In the data rows, 128 means zero.
Here are some rows, each followed by its group. Rows of different groups can look alike.
[ 99 126 185 156  75 128 141 130 207  91 201 190  64 172 169 157  97 196
  80 169 123 118 171 197  86  54 124 128  86  76 201 129] 0
[135 128 124 122  91 139 147 118 133 118 121 132 118 139 119 110 121 123
 135 127 131 127 145 135 121 134 132 132 128 120 137 125] 1
[132 184  93 118 173 129 143 110  68 136  64  95 178  91 131 108 167  63
 122  91 154 150  88  76 120 192 167 114 174 153  70 125] 2
[114 162 101 115 172 109 170  90  77 116  89 125 157 111 146  97 154  80
 105  97 169 166 114  97 122 168 163 103 160 122  87 121] 3
[ 85 136 203 153  85 127 162 124 193  76 193 217  57 197 186 156 120 192
  52 136 128 143 177 196  71  72 134 102  77  76 199 119] 0
[190  63 131 138  75 117  60 173 162 182 136 106  88 117  74 173 113 162
 183 157  99 111 132 125 180  99  65 178  94 167 144 118] 4
[114 159 123 103 141 154 136 139 110 115 125 126 139 125 136 133 122 117
 123 129 137 140  94 121 130 146 142 116 143 117 123 133] 1
[107 143 189 139 101 116 166 136 184  80 183 170  91 161 188 129  91 184
  76 139 153 160 152 187  83  87 128  92  87  97 194 124] 0
[125 154 128 116 150 137 135  98 116 126 115 125 157 114 140  77 125  97
 128 120 172 144 115 121 118 138 154 113 146 139 117 132] 2
[145 135  82 109 164 114 114 103  88 139  98  92 153  84 110 115 148  89
 146 107 138 129  79  81 148 165 143 135 162 160  79 116] 3
[131 153 107 131 150 126 148 105 104 136 121  99 169 105 137 101 144  98
 137 120 159 120 110 110 122 153 140 129 142 133 103 113] 3
[ 82 135 201 140  77 152 162 137 197  68 169 203  61 173 173 138  95 189
  48 140 152 151 167 199  71  66 143  81 102  61 195 124] 0
[ 82 119 226 167  50 142 142 128 223  73 175 205  59 195 178 132  76 222
  66 156 141 127 201 225  71  40 110  80  62  63 221 141] 0
[128 166 111 129 143 127 118 130 117 126  93 123 119 109 113 130 134 116
 143 120 111 132 123 114 131 122 137 134 150 152 115 117] 5
[144 112 140 131 120 121 125 134 137 132 147 130  98 134 118 119 110 147
 133 137 140 109 124 135 135 105 118 132 125 118 141 129] 1
[112 151 107 119 166 136 136 116  91 138  93  96 152 109 138 110 128  93
 140 109 143 150 120 106 131 174 150 125 160 122 103 139] 3
[115 139 126 128 133 123 156 137 138 119 103 144 128 138 137 114 129 134
 130 127 155 137 125 131 121 138 144 120 119  89 131 138] 1
[119 113 126 131 127 119 129 139 125 119 107 138 151 123 134 114 124 126
 123 122 126 144 128 125 125 130 117 117 137 129 116 117] 1
[ 98 120 186 153  88 130 153 127 185  94 167 186  83 175 178 139 105 172
  90 155 154 147 169 181  86 102 115  93  86  89 179 135] 0
[160 117 116 112 124 123 114 140 110 154 118 111 128  91  91 129 122 123
 152 125 119 107 123 108 157 137 111 156 137 152 121 132] 5
[175  73 135 150  92 121  84 154 154 159 158 132 104 135  94 177 111 151
 152 149  70  84 137 133 161  88  73 151  96 142 141 127] 4
[ 70 136 190 139  89 126 163 114 179  75 168 218  90 157 183 124 118 170
  72 139 159 137 189 199  69  91 141  83  94  72 184 112] 0
[135 118 139 121 110 126 124 127 144 121 136 146 115 133 140 132 128 129
 112 130 102 111 140 140 125 104 120 113 119 131 137 143] 1
[137 136 100 114 142 104 140 121 110 129 132 114 124 114 130 128 132 102
 130 109 120 124 116 106 129 148 134 140 143 143 115 113] 5
[ 99 169 134 137 153 131 173  96 117  90 108 155 163 128 158 124 134 108
 109  97 150 150 123 124 104 154 171 102 151 114 112 124] 1
[133 117 124 114 138 133 124 131 128 153 150 107 113 118  99 122 126 132
 148 120 117 109 134 114 145 130 115 146 131 139 105 128] 5
[199  55 106 139  93 114  42 206 143 201 175  74 142 123  60 208 113 156
 186 173  93  80 116 107 199  91  55 190  66 172 128 140] 4
[205  56 117 131 104 108  62 179 143 181 158 108 137  97  69 169 128 154
 178 168 100  62 133 119 190 109  77 191 108 176 129 125] 4
[141 123 126 134 124 116  93 145 140 119 127 115 142 123 118 144 154 128
 135 146  99 117 143 126 135 130 124 126 112 125 138 136] 5
[ 85 138 200 156  86 113 153 130 192  68 182 189  67 172 179 135 112 189
  66 148 156 150 204 195  77  88 124  85 101  83 201 125] 0
[124 168 111 104 168 133 133 107  86 110  95  91 171 122 137  70 152  91
 149 107 151 152  76 106 118 189 147 118 145 138  99 105] 3
[203  45 104 137  87 117  51 182 128 203 122  88 126  96  65 177 142 146
 183 176  73  72 134  97 200 110  78 202  74 184 130 134] 4
[ 62 180 194 150  95 140 191 112 168  67 167 199  84 198 198 115 133 171
  55 134 176 154 155 194  55  82 153  84 132  76 170 130] 0
[149 127  88 113 154 139  92 115  93 161  94  87 170  91 103 125 154 100
 152 106 101 130 100  90 150 151 118 154 148 164  87 129] 2
[140 142 111 120 152 136 134 137 107 128  90 119 158 111 118 129 108  90
 147 117 109 121  88 110 135 148 137 125 148 155 109 139] 5
[104 142 132 120 140 108 161 112 119 113 127 140 139 120 144 118 133 116
 106  89 131 154 157 129 112 136 146  90 149 118 127 130] 6
[173  49 140 138  93 121  82 176 155 176 131 106 142 105  75 160 113 166
 153 165  92  83 146 122 167 101  70 164 110 153 133 124] 4
[102 113 169 141  85 155 128 152 163 111 160 167 104 161 152 149 104 171
 102 156  92 127 177 167 101  86 127 117  91 103 162 139] 0
[117 125 120 117 137 140 131 118 115 128 124 134 151 136 138  92 134 110
 104 124 105 141 105 127 128 165 132 125 137 120 122 135] 1
[177  99  96 123 136 111  82 143  99 167 127 106 144 101  84 142 136 118
 162 128 128  86 104  90 165 147  97 177 139 159  99 115] 2
[136 141 104 125 144 115 138 121 107 139 118  94 154 123 105 129 150  99
 142 114 142 124 130 111 140 148 123 116 135 139 103 136] 3
[163  95  98 113 116 103 116 143 105 167 133  76 162  91  89 123 136 103
 149 126 123 113 107  95 163 145 116 150 147 157 102 117] 2
[124 133 120 116 130 110 110 128 119 141 108 129 133 112 127 122 118 115
 137 119 112 120 122 115 132 149 134 154 122 149 118 128] 5
[187  67 102 132  97 113  60 186 150 185 149 105 123 135  62 167 102 150
 179 152  89  64 138 109 188 113  79 184 104 159 140 131] 4
[122 129 107 130 154 129 124 119 119 130 125 119 135 108 116 150 142 122
 141 124 124 139 125 112 138 140 118 134 134 147 118 115] 5
[121 129 142 116 130 137 149 123 134 114 144 125 128 145 146 105 123 125
 127 124 120 159 140 129 116 126 148 110 125 118 121 131] 1
[129 131  97 139 150 126 124 128 104 139 103 116 170  93 116 110 137 107
 172 125 102 118 106  96 137 155 144 141 147 130  98 115] 5
[194  52 117 135  97  98  31 187 156 194 158 120 117 119  63 183 126 155
 182 167  61  66 158 117 179 109  79 186  95 181 137 138] 4
[103 187 111 121 178 133 146  94  96 121  89 129 170 135 150 110 143  83
 124 116 149 143 124 116 111 142 156 109 158 106  99 107] 6
[129 151  97 105 190 134 123  94  74 135  78  81 179  94 128 117 170  77
 139 101 141 130  86  78 141 188 139 137 185 165  70 136] 3
[179  83 138 119  78 109  85 182 151 169 154 108 111 120  80 165 117 154
 157 168 134  78 141 128 158 109  82 176 103 168 141 133] 4
[ 98 134 119 118 143 116 139 106 121 114 129 118 174 127 141 124 146 112
 122 114 138 128 116 116 119 157 141 111 137 126 115 127] 1
[ 54 178 179 137 132 140 172  92 151  48 144 188  99 169 186 114 129 157
  53 100 160 182 152 180  62 129 151  58 129  58 155 119] 0
[112 151 104 131 149 140 146 132  97 120  90 122 142 129 135  80 141 109
 135 117 164 124 102 122 126 137 128 120 135 118 122 130] 5
[145 122 104 118 146 125 120 133 104 135 130 119 161  94 111 130 123 111
 156 120 114 126  90 107 138 150 131 125 139 127 109 143] 5
[191  37 113 150  71 123  69 176 142 194 153 110 119 121  69 205 109 157
 188 174  78  59 105 115 200 110  68 196 107 178 135 142] 4
[119 135 124 131 145 141 126 113 113 131 117 123 131 143 123 120 126 117
 142 126 127 140 122 118 128 151 147 131 150 126 116 110] 5
[173  60 128 128  78 124  79 171 167 172 150  96  97 135  81 195  86 169
 160 163 107 101 156 135 175 100  70 155  88 161 139 124] 4
[ 94 129 170 121  92 127 140 136 160 112 144 154  94 158 148 149  97 171
  91 135 134 132 181 170  98  91 115 133 100 101 170 134] 0
[130 121 111 125 139 134 129 125 118 127 133 124 160 135 119 108 128 124
 149 121 131 141 108 116 143 140 134 137 123 139 113 142] 5
[185  93 131 133  78 110  71 168 152 158 142 105  99 118  97 162 109 159
 146 158  91 105 125 133 158 102  85 155  74 154 145 125] 4
[132 149  95 112 160 124 156  92  97 116  82 121 133 111 128 108 135  88
 145 120 147 134 117 105 122 156 160 103 163 142 101 131] 2
[174 101 127 152  91 126  75 172 141 178 156 113 120 120  96 156 114 161
 161 153 116  95 165 129 174 107  87 167 100 150 139 137] 4
[173  66 128 148  98 123  94 180 142 172 137 116 118 112 101 164 113 142
 171 160  93  97 157 118 162 113 108 170  95 157 129 134] 4
[122 116 134 119 118 123 137 127 130 133 120 113 125 123 125 166 127 124
 133 137 129 117 131 125 119 133 135 124 150 129 120 118] 2
[145 164  85 110 151 110 134 128  82 146  76  87 166  98 108 114 154  82
 155 102 109 132  73  90 150 157 129 141 161 151  82 115] 3
[119 153 102 110 124 128 137 131 115 127 106 137 140 116 121  96 130 117
 122 112 143 138 108 115 128 150 148 140 135 128 118 128] 2
[113 175  79  91 181 121 151 109  61 128  58 104 171  96 122 109 164  66
 120  96 143 150  79  80 125 181 168 111 171 150  59 140] 3
[129 105 141 113 108 132 118 157 156 134 138 130 122 123 132 161 115 153
 130 135 150 128 144 138 138 104  89 126 109 128 143 141] 1
[107 147 135 139 130 114 119 120 127 126 146 127 126 142 141 113 130 125
 106 118 148 126 133 134 119 129 134 125 156 121 130 132] 1
[102 172 106 113 182 126 163  84  87 103 105 117 164 128 155  93 137  77
 125  90 176 168  99 107 100 169 162  93 187 113  85 122] 6
[134 126 100 102 149 125 127 133 112 135 104 111 154 104 122 121 120 100
 145 112 112 101 103 105 138 148 157 106 156 155 101 119] 2
[130 141 101 119 142 125 133 110 103 143 111 126 155 131 110  96 122 106
 132 101 128 142 111 108 138 159 146 132 152 140 110 128] 3
[156  80 129 146  96 131  96 157 153 144 164 144  92 130  97 167 113 159
 133 148  93  92 155 142 151 103  98 168 101 150 143 119] 4
[140 101 133 131 125 140 128 134 129 137 166 131 132 125 130 121 131 134
 129 130 138 139 143 129 117  98 113 123 104 126 134 129] 1
[106 127 119 109 155 123 146 124 117 126 103 138 148 135 133 114 130 105
 111 106 108 172  86 117 117 146 146 105 149 126 117 133] 6
[ 91 165 182 133  93 132 164 114 172  72 176 186  91 157 180 121 105 181
  71 156 140 142 202 182  72  94 152  95  96  70 185 129] 0
[145 136 129 142 132 126 128 109 121 122 128 108 126 126 127 126 122 120
 135 123 114  99 128 121 126 129 139 126 144 129 131 134] 1
[139 134 123 115 162 144 117 112 112 142 100  96 125 121 124 110 125 108
 120 109 112 119 112 113 126 144 149 142 145 129 105 122] 5
[132 154  97 114 159 116 142 112  85 126  82  87 163 115 110 110 159  85
 141  90 139 146  81  89 131 165 139 126 157 149  80 119] 3
[117 130 146 134 111 129 133 109 142 117 121 149 113 153 136 129 129 139
 111 142 157 126 127 142 118 126 135 117 112 112 144 116] 1
[144 163  87  97 179 139 127 128  77 167 103 117 157 105 111 103 144  85
 151 116 121 115  79  90 147 171 136 144 157 166  87 136] 3
[126 135 141 133 130 113 138 130 117 137 128 131 127 140 137 133 145 103
 148 131 113 141 112 123 129 142 146 123 159 123 124 134] 5
[104 185  98 109 194 143 166  72  80 106  86 107 159 116 152  84 160  85
 130  88 177 174 100 107 101 175 169 113 177 115  94 137] 6
[ 94 136 185 147 103 139 163 123 179  95 160 195  95 170 167 152 100 169
  91 133 110 128 158 174  86  78 130 101  86  86 178 126] 0
[148 127 117 125 145 112 143 144 120 133 118 140 121 124 120 115 133 111
 142 118 139 108 108 119 145 122 132 136 130 121 113 154] 5
[133 129 114 125 129 121 114 115 109 134 149 120 128 120 123 128 138 111
 139 144 111 102 118 120 134 137 129 146 162 161 117 124] 5
[130 146 131 135 130 139 134 139 130 126 124 133 130 124 137 108 116 131
 121 136 140 139 133 133 126 130 131 114 147 150 121 120] 1
[ 81 145 188 136 100 149 173 114 177  89 161 159  79 175 182  90 111 177
  97 144 136 140 162 185  73  82 155  91 124  61 183 128] 0
[122 154 125 124 165 110 164 112 105 117  96 144 146 126 128  99 146  92
 120 122 177 122 115 110 122 146 148 129 142 150 105 113] 1
Which 4 groups are nearest to each row below, nearest first, going by the distance to the centre of the group?
[ 90 109 210 158  56 135 123 148 212  80 202 203  51 190 161 163  70 206
  78 164 130 142 198 209  85  36 105 109  60  52 215 128] -> 0 1 4 5
[136 112 123 137 121 115 124 138 137 131 145 103 107 129 130 136 118 146
 141 121 122 135 126 140 134 135 125 128 122 143 128 135] -> 1 5 2 3
[142 129 110 106 151 137 133 133 112 149 104 121 136 119 116 127 137 114
 141 122 117 135 111 110 142 159 119 132 151 135 117 138] -> 5 2 1 3
[140 123 111 122 125 108 112 130 124 141 126  92 124 110 119 147 135 133
 137 139 107 140  81 120 149 125 122 149 115 124 115 142] -> 5 2 1 3
[140 143  96 111 159 135 101 122 101 157  84 102 142  95 112 125 144 106
 156 114 104 125 123  95 152 163 120 133 169 144 101 115] -> 2 5 3 1
[132 126 134 134 104 125 100 143 142 132 156 129 111 125 118 145 113 143
 131 146 125 112 114 139 129 103 119 136 105 151 144 134] -> 1 5 2 4
[ 78 145 185 140  82 134 149 108 165  76 156 177  83 180 181 102 114 170
  77 120 145 167 177 183  74  88 129  85  86  60 175 132] -> 0 1 6 5
[124 145 134 130 158 149 132 117 132 108 118 113 157 130 138 137 126 126
 126 122 152 133 138 137 114 131 137 119 134 113 121 139] -> 1 5 6 2
[131 124 116 134 139 126 121 125 113 132 129 130 139 105 114 155 158 129
 137 136 125 126 109 110 140 135 127 142 122 134 106 137] -> 5 2 1 3
[117 160 137 124 129 126 149 120 113 112 134 145 110 146 145 119 131 121
  93 129 140 152 125 141 103 131 140 105 133 117 130 130] -> 1 6 5 2
Which 3 groups are nearest to each row below, nearest first, going by the distance to the centre of the group?
[ 75 141 197 158 101 149 161 135 190  77 180 175  85 179 188 140  96 190
  69 145 171 155 199 201  64  77 136 102  95  74 198 132] -> 0 1 5
[ 72 142 191 152  90 143 160 125 187  63 205 169  84 172 197 127 111 191
  55 142 141 159 185 203  72  70 150  97  96  81 194 133] -> 0 1 5
[ 95  99 199 161  65 137 141 143 206  98 212 210  63 190 165 134 106 211
  93 150 112 116 207 206  88  43 109 113  70  89 209 131] -> 0 1 4
Which 4 groups are nearest to each row below, nearest first, going by the distance to the group's nearest row?
[128 117 134 133 132 157 118 131 142 133 132 157  99 130 135 143 122 136
 123 127 117 117 134 135 135 132 127 124 121 129 136 115] -> 1 2 5 4
[ 69 144 196 153 105 141 159  93 170  71 149 196 102 179 177  96 123 160
  71 133 141 153 158 186  62 104 151  84 139  67 176 109] -> 0 1 6 5
[126 141 139 126 119 133 115 140 150 122 155 106 122 131 118 153 116 139
 130 113 122 138 140 134 124 106 118 129 104 116 140 134] -> 1 5 2 0
Which 3 groups are nearest to each row below, nearest first, going by the distance to the group's nearest row?
[126 143 104 123 172 114 137 105  86 123  81  81 159 110 109 102 137  82
 139 100 145 148 100 101 130 170 149 116 160 133  90 114] -> 3 2 5
[ 81 139 208 152  65 156 169 142 201  71 183 206  86 208 184 119  94 184
  53 169 136 128 194 207  64  56 133  91  87  60 204 109] -> 0 1 6
[184  87 125 148  99 142  62 183 153 184 131 100 101 110  70 162 129 153
 182 143 103  84 167 123 180  95  77 177  88 165 132 142] -> 4 5 2
[161 104 116 135 124 123  80 133 123 151 106 115 143  98  99 140 133 124
 148 145 129  96 109 107 167 141  99 168 122 161 116 138] -> 5 2 4
[171  83 117 136 122 116  76 158 154 169 144  91 122 119  81 174 107 153
 155 170  99  65 137 121 174 113  64 180  86 155 139 140] -> 4 2 5
[135 124  98 133 129 119 121 139 114 140 128 116 143 111 100 116 131 101
 127 114 121 115  92 111 139 154 136 129 136 157 103 132] -> 5 2 3
Which 3 groups are nearest to each row below, nearest first, going by the average distance to the group's rows?
[142 113 137 141 121 131 107 136 137 148 150 101 107 132 122 152 117 145
 142 144 105 110 140 130 147 126 124 142 138 120 147 105] -> 5 1 4
[143 112 139 137 115 121 126 124 133 146 164 121 109 126 125 153 104 144
 136 135 127 119 137 131 140 100 115 143 116 125 143  99] -> 1 5 4
[111 165  92 109 161 137 149  84  95 120 109 131 153 108 121 102 149  86
 141  94 145 154  86 110 108 164 162 112 166 124  91 132] -> 6 3 2
[135 152 102 112 138 141 109 123 109 132 101 123 144 113 114 101 113  94
 158 133 136 131 115 111 141 147 136 128 155 137 111  91] -> 5 2 3
[ 65 147 213 152 102 142 168 100 192  62 175 237  79 186 194 101 114 176
  60 136 157 167 198 201  47  62 155  67 108  62 200 111] -> 0 1 6
[168  80 128 127  92 119  95 156 157 161 160 135 128 139  96 166  98 159
 142 158  78 109 146 140 163  91  87 176  92 168 147 152] -> 4 5 1
[ 74 159 187 138  95 144 159 126 161  83 168 165  81 145 187 132 116 162
  94 135 117 132 192 176  85  76 135  94 110  69 174 127] -> 0 1 5
[117 136 107 113 136 125 132 116 107 134 135 101 161 129 116 126 131 100
 124 113 156 152 132 113 140 139 131 118 143 143 115 132] -> 5 1 3
[132 161  93 111 152 133 125  98  96 111  65 117 140 100 109 111 162  91
 130  95 148 160  81 100 123 163 152 134 158 141  94 122] -> 3 6 2
[125 151 140 124 111 146 142 126 123 128 140 134 114 125 146 115 141 142
 120 129 113 138 128 140 115 130 146 118 125 106 132 131] -> 1 5 6
